The same turns and mirrors carry the whole set onto itself, and each row onto the other rows of its family. Which rows share a family with each named row? Give them in list order.
These 30 rows form 5 families of 6 rows each.
Z838: [-2 -2  6  4 -1 11  2 -4 -5 -8  8  7]
Z856: [ -3  -4  -1 -12 -12  -5 -11   1   9  10  -5  -6]
Z528: [-11   5   6  -9  -7  13  -3  -6  -3 -11  15  10]
Z652: [  0 -11   5 -10  -7   7  -7  -8   4   9  -2  -6]
Z996: [-18   9 -10  -8  -6  -4  -3   1  11   1  10   8]
Z910: [ -8   5   6  -8  -2  -4 -14   0  -2   0 -14 -13]
Z513: [-15   8   0   0   2 -11  -2   8  -9 -10   5  -2]
Z447: [ -4   3   1 -15  -5  -8 -16  -5  -5 -12  -4 -15]
Z141: [-12   2   3  -5   3  12   4 -10   2  -6  13   2]
Z973: [ -7 -10  13  -2  -7   9 -11 -12   1  -1   3 -10]
Z920: [-14  -3   4  -8  -8   0 -14  -1  10  10 -12  -2]
Z922: [  3  -1   3 -10  -6  -3  -8  -2  -4   3  -5 -16]
Z93: [ -4  11  -4   1  -4  -8  -7   9  -6 -12   2   2]
Z751: [-20  12  -6  -3 -10  -5 -12   5 -12  -7  12   0]
Z742: [-11   1  -4   0 -10   0  -7   3  10   1   6  17]
Z265: [ -8   3   7  -5  -8 -10 -16   1  -4  -8  -3 -17]
Z98: [-12  14   1  -9  -6   0  -7   5  -9 -15  10   3]
Z409: [-17  10  -3 -11 -12   3  -9   2   4  -7  11  15]
Z327: [-24   5  -3  -3 -11   4  -9  -1  -1   1  16  10]
Z522: [-10  11   5 -13  -3  -4 -18  -3  -8  -2  -1 -19]
Z169: [-13  -2  -3 -17 -13  -6 -19  -6  14   1   1  -1]
Z613: [-24   0  -2  -2  -5  -5  -4   3   8   2   8  13]
Z70: [ -8  14  -7  -6   1  -6  -2   2  -6 -12   7  -4]
Z326: [-17  -5   8   0   4   7   5  -6  -4  -5  11   4]
Z451: [ -9  -6  13  -5  -2  10  -9  -9   1   3 -10  -9]
Z760: [-16  -5   5  -4 -16  -5 -20  -1  15   4  -1  -2]
Z118: [ -6  -9   8 -12  -7  10  -9 -19   3  -3   4  -8]
Z700: [-13  -3  11 -11  -3  15 -12 -13   0   5   4  -9]
Z583: [-19   6   2 -13 -12  -2 -20  -4  10  10   1  -5]
Z351: [-19   2   2  -1  -5  10  -4  -4 -13  -6  16   0]

Which other rows belong to the same family as Z742? Z838, Z93, Z522, Z700, Z583
Which other rows belong to the same family as Z920? Z528, Z910, Z98, Z409, Z451
Which other rows belong to the same family as Z922? Z856, Z652, Z751, Z327, Z351

The same turns and mirrors carry the whole set onto itself, and each row onto the other rows of its family. Which rows share a family with each named row? Give them in list order.
These 16 rows form 4 families of 4 rows each.
Z830: [  7   4  -8  12   1  11   9   6   7   8   0 -13  -3   5   2]
Z984: [  7   4 -15 -15  -6  12  -2  14  15  17   8 -17  17   7   0]
Z376: [  9   8  -6  11  -2  11  11   8   9  11   2 -14  -1   3   0]
Z231: [ -1   1   5 -12  13  13   1  -3  -4  -1   7 -14   2 -12   7]
Z630: [ 12   8 -10 -11  -7  12  -2  10  10  12   9 -16  18  12  -1]
Z184: [ -1  -1   8  -8  11  18  -2  -1  -3  -3   8 -14   0 -10   6]
Z80: [ -6  -8  10  -9  10  12   0   8  10  20   2 -13  25  -7   4]
Z499: [ 13   3 -12 -15  -4  14  -3  13  15  14   9 -20  16   9   0]
Z368: [  4   7  -7  11  -1  12   9   7  11   6  -2 -17  -1   5   5]
Z691: [ 11   4 -12 -13  -5  10  -5  11  13  14  10 -15  19  10   2]
Z319: [ -8  -4   9 -11   5  14  -1   8  10  21   4 -13  27  -8   6]
Z706: [  1   1   8  -8  13  16   4  -3  -2  -2   7 -14   1 -11   1]
Z914: [-12 -11   7 -12   8  12   4   7  11  16   3 -13  22  -7   4]
Z998: [ -6  -2   6 -10  13  16  -5  -1  -1   0  10 -16   1 -11   4]
Z696: [  3   7  -8  11   2  13   7   6   9   3   0 -15  -2   6  -2]
Z891: [ -7 -10   9 -11   6  11   1   9  13  17   5 -12  25  -7   7]

Which other rows belong to the same family as Z319? Z984, Z706, Z696
Which other rows belong to the same family as Z630? Z376, Z914, Z998
Which other rows belong to the same family as Z499? Z231, Z80, Z368

The same turns and mirrors carry the whole set onto itself, and each row onto the other rows of its family. Which rows share a family with each named row? Give them in list order.
These 36 rows form 12 families of 3 rows each.
Z307: [ -9  24  13   6 -10   5   2  13   4  15   1  -1   6  -7]
Z254: [ -9   9   3   1   5   9  14   4  -1 -13   0  16   5 -11]
Z154: [-15   3   6  -2   6  11  17  10   7  -5  -9   9   5 -16]
Z532: [-14  17   4   0  17  -3   3  11  12  -1  10  -1   6  10]
Z139: [-3 10  6  4 13  1  2 21 12 -2 13 -2 10  5]
Z484: [-10  17  20   2  -7  12  -8   8  -1   8  -3  -5   1  -4]
Z198: [-11  21   7   2  -4   3  -5   4   0  16 -10   0   2  -7]
Z805: [ -5   1  10   1   3  11  18   5   1  -9   3   3  11 -10]
Z560: [-11  10  10  -9  16   3  -3  18  16   2   7   4   0   8]
Z661: [-10   2   2   2  11  16  15   4   0   4  -7  12   7 -12]
Z6: [-4 17  0 -7 19  3 -4 15 11  2  9 -2 11  1]
Z83: [-12  15   7   6  10   2  -4  16  17  -4  15  -2  -2   0]
Z579: [-11   8   1  -1   5   8   7   1   9 -11  -3   3  13 -19]
Z767: [ -9  16  11   5  -4   7  -5  13 -10  13  -7  -1  13  -3]
Z715: [-10   2   0  -1   1  10  19   8   5   3   6  11   9 -13]
Z570: [ -7   6   8  -4   9   9  11  -1   4 -14   1   9  11 -14]
Z755: [-3 17  3  0 22  4  2 13 12 -2 12 -1  4  1]
Z391: [-18   4   9   4  -1  13  11   0   2  -8   8  11   6 -11]
Z504: [-15   0   5   4  11  16  13   0   3  -4  -7  11   7  -4]
Z674: [-17   7   2  -2  11   6  -6  22  15   3  13   5  10   2]
Z597: [ -8  20  19   2   4   9 -11   7  -5  12  -3   5  -2  -5]
Z301: [-18  11   6  -4  16   0  -9  16   5   5  10   5   0   8]
Z888: [-17  17  15  -1  15  -3  -1  23   8  -6   4   6   8   5]
Z685: [-1 16  4  3 -7  6  0  9  0 16 -9  7  4 -6]
Z551: [-11  10   5  -1   7  13  17   5   7 -12   3   4  -2 -13]
Z802: [-8 13 16 -1 -7  5 -1  1  5 16 -9  4 11  4]
Z219: [-18  19  12   2  -7  13  -8  11  -5  12  -2   8   3  -3]
Z241: [-14  11  13  -4  20  -1  -7  20  13   1   1   2   6   4]
Z833: [ -7  22  11   4  -3   5   1   3  -1  14 -13   1  11  -1]
Z824: [ -6  20  23   4   0   3  -3   9  -3  10  -7   3   0 -10]
Z510: [-15   7  11   1  17   5  -9  16  10  -4   9  -7   6   5]
Z129: [-17   5  13  -1  12   1   1  18  18  -6   7   2   4   7]
Z355: [ -9   8   7  -1  -4   6  14   7   0  -9   1  11  12 -18]
Z135: [ -4  18  13  -2  -6   5 -13   5  -2   9  -5   8   5  -5]
Z837: [-19  -2   2   2   6  12  13   6  -4  -2  -1   7  12 -13]
Z690: [-14  20   6   1  -8   5  -9   7   2  13  -6  -1  11   1]

Which other rows belong to the same family as Z532? Z154, Z135
Which other rows belong to the same family as Z715? Z83, Z219
Which other rows belong to the same family as Z6? Z504, Z824
Which other rows belong to the same family as Z661? Z755, Z597
Which other rows belong to the same family as Z510? Z805, Z767
Which other rows belong to the same family as Z674? Z307, Z391
Which other rows belong to the same family as Z139? Z484, Z837
Which other rows belong to the same family as Z833? Z570, Z241
Which other rows belong to the same family as Z129? Z355, Z690

The same turns and mirrors carry the whole set onto itself, and each row onto the other rows of its family. Which rows share a family with each named row? Give them in list order.
These 18 rows form 3 families of 6 rows each.
Z226: [-10   9   9  12   1  -2  -5  -6  -3]
Z545: [-15   1  -7   4   8  -2  -7 -10  -4]
Z205: [12 -3 13 -5 -6 -3 -4  2  6]
Z714: [-9  6  8 15  4 -1 -5 -7 -6]
Z892: [14  2 13 -6 -2 -1  1 -2  4]
Z814: [  3  -4   0  -1 -13 -13  -7   4   2]
Z737: [  6  -6  -3 -16  -2  -4  -4   1   4]
Z480: [  5 -12  -5 -12  -1  -3  -6   2   3]
Z149: [  3  -7   1   0 -12 -14  -6   4  -3]
Z777: [  1   0   8   0  12  12  -4 -10  -5]
Z256: [11 -6 16 -6 -4 -3 -6  5  4]
Z276: [  3   1  -1   5 -12 -13  -5   2   6]
Z614: [-13   5 -10   2   7  -1  -5 -11  -3]
Z543: [-7 -1  7 19  1 -3 -9 -4 -2]
Z114: [ -6   4   8   0  14  10  -5 -10  -2]
Z604: [-5  6  7  0 13  9 -5 -9  4]
Z809: [ -1  -2  -5 -18  -2  -6  -5   1   6]
Z874: [-16  -3  -6  -3   8  -1 -10  -7  -7]

Which other rows belong to the same family as Z874? Z892, Z777, Z276, Z543, Z809

